Each path below is one point turned by a fixed rotation once a step. After each direction that follows a path, write how fast that rotation turns it, in degrees each step (0 if it stays still).
Each turn is a multiple of 5 degrees from 10 to 175, or 0.
Each row of a path follows its step; steps can be skipped.
Rotation 1:
step 1: [ 20 -38  14 -57   7   2   9  33 -35 -35   6  -8 -25  -6  -6  -3  -1 -19
  40 -15 -13   3  18 -37   7  32 -43 -25  -7  25 -24 -21   1   1  18 -16
   9 -22  -4 -38 -37 -11  10  27 -10 -36   8  21  27 -14  -5  25  22]
step 3: [ 23  19  21  -5  58   0 -13  -5  20  10  24  43  21 -58 -47  18  27 -18
   9  17  -4  11  -4  10 -44   4  -3   2  17  -4  -6 -19 -15  -1  10 -20
 -22  -9 -38   1   3 -16  13  -5  -8  32 -25  19   8 -37   0 -38  31]
step 4: [-18  41 -17 -53   7  41 -17   9 -13  41  15 -27  -5   2 -30   2  -7 -10
  29  18 -16  -2 -11   3  -5  -3  -5 -12  -9  20 -25 -18   3  16   4 -38
 -23 -14  19 -13 -36  16  25  21  15   3 -21  35  -6  -4 -39 -18  63]
step 11: [ 32   2  21 -20  44  -9  -2   0  34   5  16   7  -6 -29  -5  29  21   6
  70 -11 -11  -5 -23 -49   5  27 -38  33  -4   3  -8 -17  -1   7  -4 -11
 -22  30 -39 -12 -24 -21   6   2 -15  16  -8  18  -6  20  -9  11  52]
step 17: [  2  -1 -28 -58   1  -5  12  19 -39  44  18 -32 -15  25 -19 -37 -17 -20
   6  -6 -39 -46  40 -18  18  -6 -22 -13  -2  10 -29 -14 -13   4  10  -8
  24 -15 -24 -21 -21  -4  11 -12 -12  -6  23  58  13   8 -23   2  -9]
step 18: [ 17  -5  -1  18 -16  -5  21  13  -9  -1  11  22 -22  -5  10  -4  43 -25
  47  22   4 -42  15  21 -20  -1 -58  45  11  -3 -21  -8  16  21   1 -17
  16   6 -38 -10   2 -30  11   7 -48  11  18  17  28   1 -24  -7 -48]
step 22: [  5  14  20 -33  54 -12   5   2 -10  27  -6  38  40 -11  -9   1  -1  -6
  29  18  -9 -25  -9  11 -12 -20 -29   3  -9   2 -56 -12  -8  55  18   6
 -45   6  27   3  22  30 -10  30  -7  24 -24  14  14  -1 -11 -38  -8]
step 24: [-21 -11  -8 -14  28  -3   2   4 -25  29  -1  -1 -27 -26 -30  17  22   1
  11   2 -41  -6 -29 -45  55   0  -6 -16   7  29  -2   4   5 -15 -26 -31
  -2  30   2  -9 -29 -34   3  42 -25 -16   5   3  44   6 -21  34  34]
Directions:
[ -4 -11  -7   2  -1  -8  -1   0   0 -14   7  11   2   0   3   2  -4  -4
   4   8   1  15  12  -1  10  -1  10   4  -2   3  -6  10  12  -3   9  -3
   6   6   3  -8  -3  -7   7   2   4   8   4   0   4  -7  -6   6  -2]
60
[  3   1  -7 -13   2  11   2 -12  -1  -6  -9  -3   2  -5 -14  -4  -2   1
  -3   3   7   3   1   7   0   0   2  -8  -4   2  -4   4 -11  -5   0  -2
   5   0  -7   3  -5  -4  -7 -16  12  12   3   2  12   4   2   4   3]
110
[ -3   2 -11  -1   1   6  -2  -5  -2   7 -13   3  -4   0  -4   4  -1 -11
  -3   4  10   0  -6   6  -6  -2  -3  10   5  -2   2  10  10   5   8  -7
   6   0   3   3   6  10   6  11   1  -4  13   4  -7  12   5   9   7]
175
[  0  -2  11  -6  -4   4   7  -2 -10   0  -4   7  -2   7   3  -3  -9   1
   2   0  -8  -1  -4  -2  -3 -11   4 -12   2   3   9  -2  -3 -11  -5  -4
   6  -7  -1  -7  -2  -3   1  12  11  -6   6 -12  -4  -2  -8  14   6]
95
[ -7  -3  -1  -7   8   3   3  11   2  -1  -3  -1 -11   0   2  -7 -11  -2
  12  -3  -9   3   5  -6   3  -2   0  -5   8   6   4   7   0  -1   6   2
 -14   0   6   4   0  -5   0   5   1   5  -2   0   6   9  20  -9   9]
140
[ -2   6  -7  -2 -10  10  -6   6   7  -6   7  -7   0   4 -10  10 -11   1
 -17  -6   2  -3   0  -4  11  -1   1  -9  -3  -3  -2  -3   7   0  -2  -6
   0  -1   0  -1  -3 -10  -8  13  -3  -8   2   9   3  -4   1  -4   6]
90
[  3  -3   0   3   3  -5  -3  -4  10   5 -10  -4   2 -11   1   0   5  -3
   7 -12   4  -2  -4  -4  12  17  11  -3  -7   5  13   4  -5   8   5   9
   4  -6  -1  -3   5 -10  -3   5  -1  -4   9  -4   1  -6   0   7   6]
80
[  4  -4   3 -13   0  -2 -14  -2  -7   8  -5  -1   6  13  -2   7 -14   1
   9   0   3  11   6   0  -4  12   4  12   5   5  -5   0  -9  -4  -5   0
  -1  -1  -1  -6   5   3  -7   2   1 -11   2   8   0  -6   0  -7  -6]
135
Rotation 2:
step 0: [-36 -13  30 -10  27 -16  58  -2  -2  15   7 -24  48 -15 -23 -19  36  25
 -12 -18  -8  37  18  28 -17 -25   3  -5 -25   6  13  20  21  14  15 -21
  -7  -8  11 -26  28   0 -26 -14   7 -30  -8 -20  11 -21   4  20 -47]
step 1: [ 19   4 -21  28  13 -29  -3   7 -21   2 -28   7 -39 -22  40 -27 -24  22
  46 -23  -9  40   5  -5  38   7   6 -20  -4  19  18  32  15   0  19  -2
 -15   8   5   8  37  36  31   3  23   6  50  -8   0   2  -3  22  38]
step 5: [ -3 -20   8  46  12  -8   3  17 -10 -15  -5 -33  22  28 -17 -29 -37   4
 -28  -9  12 -13  24 -12  24 -25  17 -14  -4 -34 -27 -29   1   4  17  -7
  -6  37  20 -17  -8 -45  -7   2   4  10  33  -1 -12   7   5  72  20]
step 11: [ 30   8 -15 -56  11 -28  -3   9 -25   5  60  22  -5 -18 -11  13 -22  31
  11  30  13   5 -30  -2 -24  -7   7  24  16  -7   4  -2 -28 -14  -9 -29
   8 -10 -12  15 -24  31  36 -20 -38   5 -23  11   6  -1  -1   3  48]
step 15: [  9  10 -42  16 -24   7  -1  -6  10 -10   9 -12 -36 -10   8  19 -30 -73
  -1  35 -12   7  37 -11  23   2  -7  12  27  -4  16 -34 -19  -2 -14  -2
 -20   5  12  16  29   0  57 -22  -9   6 -11 -36 -40   0  -6 -12   8]
step 19: [-21 -16 -40  26  25 -15  -6 -10 -11   5   6   1  62 -14 -18 -15 -30  29
  -4   8 -28  29  16   4  11  11  -3 -26  19 -21  20  14  29  15  -6 -32
  18   5 -11  -7  36   3  11 -23  29  31 -41 -37  18 -12 -12  -8  43]
step 20: [ 27  11   9  -3 -13  13 -19  -1 -41 -35   3  42 -33  13   4   6  -8  34
  23   5  -3  11 -45  12  -2  -7 -27  20  19   9 -21  25 -17 -19 -43  15
 -21   2 -14  36 -11  37  24 -21   5  -6  21 -32  17  18 -21 -47  12]
step 22: [ 16   0  54 -19  -3  17 -33  12  34   7 -17  -5 -55  15   5  31 -10 -32
  -3  -4 -15  10   9   7  40 -21   7  -3  -1 -35   6  16 -10 -12  27  15
   7  37 -21   1  -8   1 -48  18  37 -18  25 -12  -4  -3  38  -8  23]
Directions:
[ 10   3  -8 -10   3 -13  -6  -2  14   8  -6  -1   7   3   5   1  -3 -12
   6  -2   4  -5  -3  -7  -2  -2  -2   0  12  -5  10   0  -7   1   4  -5
   9  -3  -5  -3  -1 -14  -1   1  10   1  -2   2   5   3  12  -7   5]
90
[  8  -4  -1   6  -4 -13  -7  -1   1 -13  -6  -4  -8 -12  -8  -7  -3   3
  -2   1   0  -4  -7   9  -8  -1   9   8  -2   7  -8 -18  -4  -1   5  -4
  -3  -2  -8   2  -2  -5   6  -8   4   1   4   9   7  -3  -1   2  -2]
115
[ -3   0   5  -1  -3 -11   7  -3   3   3   4   9   5   0  10   1  -4   6
   9  -1  -8   3 -12   9  -6  -1   4  -6   9  -2  -5  13  10   9   1   7
  -5   2 -14   0  -2   3   3  -6  -5  -5   2  -2   9 -10  -1   2  11]
40
[-12  -1  -9  -6  -6  -8   2  -6   6  -1  14 -12  -2   0   3   8   4   4
   0   5  12   1   2   3   1   6  -9  -3   2  -1   0  -2  -6   5   2  -9
   4  13  -1  11  -1   0  -2  -4   1  -1  15   1   4   7 -13   7   1]
10
[ -2   1  -8   0  -3  11 -15   3   5  11  -2   0   7 -12  -3   3  -4  11
  -1   6  -2   5   7  -3   0  -3   3  -8  -5   4  -8  11 -10  -3   3   3
   2   3   3   2  -5 -11   9  -2   4 -12   2   8  -1 -14  -2  -6  -2]
145
[  1   7   0  11  11  -5   8   4  -3   1   5  10  -2   1   4   5  -2  -2
  -2  -8  -1  -6   7   3  -4  -1   4 -14  -4  -4  -8   4 -17   4   9   4
  -6  -4  -2   5   1   1  -8  -1   4  12   4   9   1   9  -6 -13  -3]
170
Rotation 3:
step 2: [-25   2  15   0   7  -6  11  10  -1 -33  31 -48  22  19  20   6  23  22
 -21  31   2 -15  24  33  -4   1  -5  11  19 -19  15 -10  16   8  13  14
  13 -45 -26  -1  -6  14  -9 -28   9  47 -11 -34  49  31  -1 -21  16]
step 6: [ 28 -28  40  19  73  13 -27   5  -5   2 -21  38 -33  28   3   6 -10   4
   4   6 -21  -8  32   8  -5   3 -12  20 -13 -14   3  28 -10  -1 -12 -18
 -24  -9  -8  -8 -26  24 -24   4 -40   0   1 -17  13  20 -29 -18  28]
step 7: [  3  26 -23 -32  33  11  25  36  13  -1  -7 -35 -24   4 -12 -18 -10  15
  11 -19   0  26 -28 -18 -36   9 -26  31 -15  -6  17  -6   4  -3 -15 -31
  -7   0  14  18  -8 -24  26 -33  -6  29  33 -20  -8  43  42   8  16]
step 12: [ 14  19  -2 -21  17 -39 -22  10  35  27  12 -25 -11  38   8  -8 -20 -34
   0 -17  14  -5   2  22 -34 -13   7  -4  40  35  16  -4  -8  45  15 -13
  42   1   0   6  16  10 -12 -24 -13   0  36 -12   3  -4 -51 -10  -1]
step 14: [ 12 -36   7  -2 -34  19  27   2  -3 -21  42  21  -4 -10  -9  28  21   3
  17 -29 -31   8 -16 -18  16  -4 -12  10 -28 -21  19  41 -27  15   4 -17
  11  19 -13   5  33  -6  31 -27  42   8  22 -11 -27  16  12 -38  13]
step 15: [ -3  -9 -31 -26  21 -13  -7 -18 -10 -21 -43  40  -7  13 -35  37 -29 -16
 -12 -36 -24 -29  24  -8  18 -23  -3  27   3 -12   0 -12 -29  18  -2   9
 -12 -23   7   4 -23   0 -52 -23  -5   9   3  -7  20 -23   3 -43 -11]
step 20: [ 27 -37 -35   6 -45 -11  11   5  13 -11  -6  -5 -36  17   1 -35  10 -30
  -6  -3   0 -26 -12  18   8  36  19  10  11 -28  50   5 -20 -34  -9   4
 -23  -1   9 -13 -31  44  18  11   3  21   2  -1  30 -15  16 -10  10]
step 24: [  5  42  37 -26 -19   5  30  10   3 -17  -3  10  -6 -23 -16  17  12  21
  17  12  -5 -42  32  38   8   6 -11  20 -20   0 -14  12 -28   8 -24  17
  -4 -16  21  29 -30  -1  -5 -21  11   5  37 -30  46 -38  10 -27  -6]
Directions:
[  1  -4  -3  -6   8  18 -13  -3   3   5   2  -7  -2   6  -2  -1  -1   2
  11 -10   4   4  -6  -1  -6  -6  -4  -3  -5  -4  -3  -6  -1  -3  -4  -4
   2   0   5  -9  -6  -1   6  -2 -19  -8  -7   9   2  -4   4   9   2]
115
[ -2  11   4   1  -1  -8  12  -4   5   9  -1   6  -4  -2  -7   7   2 -20
   7   5  -6   9  -2   4   1 -14   1   4  -3  -6  -2   2   3   7   3  -5
   0   2  -3   3 -10  -1   1   0  -3 -11   7   6  10 -10   1   3  -8]
155
[ -7   3  -4   5  -4   5  -8   5   6   3  -5   4  -3   0   5  13   5   8
   8   4   0  -1  -2   9   5  -1   6   7  -4   4   2  -4  -2  14 -10   4
   2 -13  -3   0   7   1  -7  -4  -9   8   0   7   0  -3 -17  -9  -6]
115
[  7   4  -8  -2  -3   2  -2  -6  -3  -7  -5  10  -9   0   1  11   7  -3
  -2  -8  -1  -2   1 -10  -6   5 -10   3  -3   1  -7   3  -7  10 -11 -13
 -13   3  -6  -5   1   2  -1   2  -3  -7  10 -13  -4  12   1   3  -3]
45
[ -4 -11  -2  -1   4   3   8   8   2  -3  10  10 -14   4  -7  -2  10  -7
   2   9  -8   1  -1  -6   4   1   2 -12   2  -5   0   4   0  -2   1   6
   5   7   7  -5   6  10   3   5  -7  -9  -4  -3  -9   2 -14  -7   4]
130
[  5   1  -9   5  -2  -4  -6  -5   5   2  -6   0   9  -6  -4  -5   4  -2
  -3  -8   3   7  -2  -6   1  -8 -12  -4   1   1  -3   1  -6   7   1  -1
  19   8  -9  -3   4   6  -5  -3   1  -1  -6   0  -6  -8   6 -21   1]
20
[  1   4  -8 -12  -1  -8   0   7  -1   5   7   6   6  -8  17  -4   3  -3
   3  -9  -2  -3   5  -4   5  18 -10   9   7  -4   4  -2   1  -1  -2   3
   5  -5  -2   6  -4  -3   1   2  -4 -14  -5   3   4  -7  -9   3   7]
95
